[-18  42 -17  15 -67 -42] -> k_121
[-67 -18  15  42 -18 -42] -> k_977
[-54  20   6 -46 -28 -22] -> k_231
perm: [-42 -18 -18 -67  42  15] : k_977
which: [-67 -18  15  42 -18 -42] : k_977
which: [-54  20   6 -46 -28 -22] : k_231
which: [-18  42 -17  15 -67 -42] : k_121
perm: [-54 -46 -28 -22   6  20] : k_231
perm: [-42  42 -18 -67  15 -17] : k_121

[59 24  6 -8] = k_524
[ 6 -9 59 25] = k_315
[-16  34  43  62] = k_941
[24 -9  6 59] = k_665
[-21 -23  47 -39] = k_359
which: [ 6 -9 59 25] : k_315
perm: [-8 59 24  6] : k_524
perm: [-9  6 59 24] : k_665

[-45  -9  -7 -19  43 -12 -45  -6  -9  15   6  30  12 -35   0   5 -21   4
  11 -26  -1   3  16  11  19 -20  53  29  11   1 -20  10  35  27   0 -13
   8] = k_758
[  9   4  -1  33  35   5  35  11 -33 -46 -16   5 -36   9  -2  39 -13  22
 -14   9 -14  71 -25  22 -13 -20  32  -6  -1 -13 -10  13  15 -31   3  23
   4] = k_867
[-47 -14  -6 -16  71 -13 -31 -10 -13  15   5  35  39 -36  -1   3 -33   5
  22 -25   4  -1  13   9  33 -14  32  35   9  -2 -20  11  23  22   4 -13
   9] = k_598
[-47  -8  -5  -8  46  -3 -38   0  -8   3   2  33  31 -34   0   6 -32   5
   4 -28  -5   8   8  16  20 -16  44  27   7   3 -16   6  23  24  -4 -15
   3] = k_678
[-22 -14  -1 -16  10 -26 -27 -36 -16  47  20   0  37  -8  -2  -1 -31   2
  48 -16  22 -28  21   3  24   7  14  39  16 -18 -25  13   2  17  20 -12
  22] = k_88
[-29   1 -10 -12  34  11 -26  16  -4 -21 -12  37  29 -32   2   5 -15   5
  -9 -22 -24  27   3  17  25 -33  66  15   2   9 -15   4  47  14 -14  -7
 -10] = k_599
[ 12  26 -16 -12  -3  33 -21 -24 -19   6 -18  46  11  29 -24   1   3 -24
  -1  19  13  20  31  -9  12 -25 -12  23   2  30  45 -21 -13 -17  20 -32
  41] = k_984
[ -8 -16   1 -24  13 -29 -27 -45 -23  54  30  -8  30   2  -3  -2 -19   1
  41 -18  33 -31  18   1  15  14  12  41  12 -14 -27  10  -4  25  24 -13
  33] = k_375
[-30 -13  -4 -13  38 -20 -44 -21 -20  32  17   9  53 -20  -1   2 -27   3
  31 -26  17 -17  17   8  18  -4  27  40  13  -6 -28  11  17  13  12 -12
  11] = k_874
[-34  -2  -9 -12  52   4 -35  13  -5  -7  -7  33  27 -35   1   6 -19   7
  -7 -27  11  22   4  12  24 -24  38  22   6  10 -13   7  22  14 -13 -11
  -6] = k_466
[-40   3 -10  -5  23  11 -25  26   0 -22  -7  38  17 -42   1   6 -16   5
 -18 -20 -33  22   0  15  21 -20  22  11   1  10  -6   5  38  10 -14  -8
  -9] = k_200
[-35  -3  -8 -18  58  -1 -26   9  -7  -2  -3  45  38 -45   1   5 -28   4
 -10 -26 -16  14  10   8  27 -28  32  20   6   8 -13   7  16  14  -8 -17
  -2] = k_922
which: [ -8 -16   1 -24  13 -29 -27 -45 -23  54  30  -8  30   2  -3  -2 -19   1
  41 -18  33 -31  18   1  15  14  12  41  12 -14 -27  10  -4  25  24 -13
  33] : k_375
perm: [  4 -16 -10 -25  22 -31  -1  -1  23  35   9  13 -13  35 -33  32   5 -14
  11  15 -13 -46  22 -13  71  33 -20  39   4 -36  -6 -14  -2   3   9   5
   9] : k_867
perm: [ 39 -36  -1   3 -33   5  22 -25   4  -1  13   9  33 -14  32  35   9  -2
 -20  11  23  22   4 -13   9 -47 -14  -6 -16  71 -13 -31 -10 -13  15   5
  35] : k_598

[-27  37  -1  21   1  71  62  36  -4  15 -45  42  29  -4 -35  22  20  70
  54  53   3  23  -1  22  23  31] = k_504
[ 29   9  23  24 -61  25 -10  -8 -21  36 -14   6 -31 -18   7   8  10   3
  11  53 -11  -7 -19   8  13  50] = k_354
[  6   6  -1  10 -18  22 -32 -18   3  14  17  22 -73  32 -28 -88  29  18
  11  53   4  22   9 -88  23  46] = k_611
[-14  51 -11  32  20  72  45 -12  18 -25 -31   7  26 -15 -33  -1   6  15
   0  53   0  41   4  -1  42  38] = k_225
[  6 -88  53   4 -18 -73 -28  11   6  10   9 -43  18  46   3  14  17 -19
  22  22  22  29  32 -88  23 -32] = k_426
[  0 -78  32  22 -50 -85 -33  29 -48  78  15  33 -24  34  34  22   7  42
  59  53   6 -68 -14  22 -35  69] = k_24
[-36  70 -35 -31  42  81  55  -9  27 -46 -25  10  21 -28 -34  17 -37  28
   1  53  -9  49  21  17  71  27] = k_750
[-19  16  25   9  -4  -5  34 -36 -22  -9   4  20  18 -13   9  16   9 -14
 -11  53  -9  -4 -22  16  37  61] = k_625
which: [  6 -88  53   4 -18 -73 -28  11   6  10   9 -43  18  46   3  14  17 -19
  22  22  22  29  32 -88  23 -32] : k_426
which: [-27  37  -1  21   1  71  62  36  -4  15 -45  42  29  -4 -35  22  20  70
  54  53   3  23  -1  22  23  31] : k_504
perm: [-88  29  18  11  53   4  22   9 -88  23  46   6   6  -1  10 -18  22 -32
 -18   3  14  17  22 -73  32 -28] : k_611
which: [  6   6  -1  10 -18  22 -32 -18   3  14  17  22 -73  32 -28 -88  29  18
  11  53   4  22   9 -88  23  46] : k_611
which: [-19  16  25   9  -4  -5  34 -36 -22  -9   4  20  18 -13   9  16   9 -14
 -11  53  -9  -4 -22  16  37  61] : k_625

[  7  -3  44 -40 -22  -1  15   0   0  24  65   0  12  15   1  13  -2] = k_520
[  6  -1 -21 -32   2  -9 -14  -1   0 -21 -13   0 -74 -13  74  15 -13] = k_829
[ 75  -1 -14  59  -5   0  18  -1   0 -19  54   0  -9 -11  -5   3 -34] = k_50
[  6   2  52 -19  -2 -12   0   3   0  33  16   0  18  20  33 -43 -14] = k_979
[-38   1  25 -49 -16 -15 -20  -2   0  17  -6   0 -55  11  14 -13 -29] = k_823
[ 35   1  12   0 -12  15 -12   3   0   7 -43   0 -61   4  92  70  53] = k_76
[-17  -1 -24 -44  -8  -2  18   2 -61 -19  59   0  37 -12  69  48 -19] = k_787
which: [  6  -1 -21 -32   2  -9 -14  -1   0 -21 -13   0 -74 -13  74  15 -13] : k_829
common k_50 k_823:  : [0]
common k_823 k_50:  : [0]
which: [-38   1  25 -49 -16 -15 -20  -2   0  17  -6   0 -55  11  14 -13 -29] : k_823
which: [-17  -1 -24 -44  -8  -2  18   2 -61 -19  59   0  37 -12  69  48 -19] : k_787

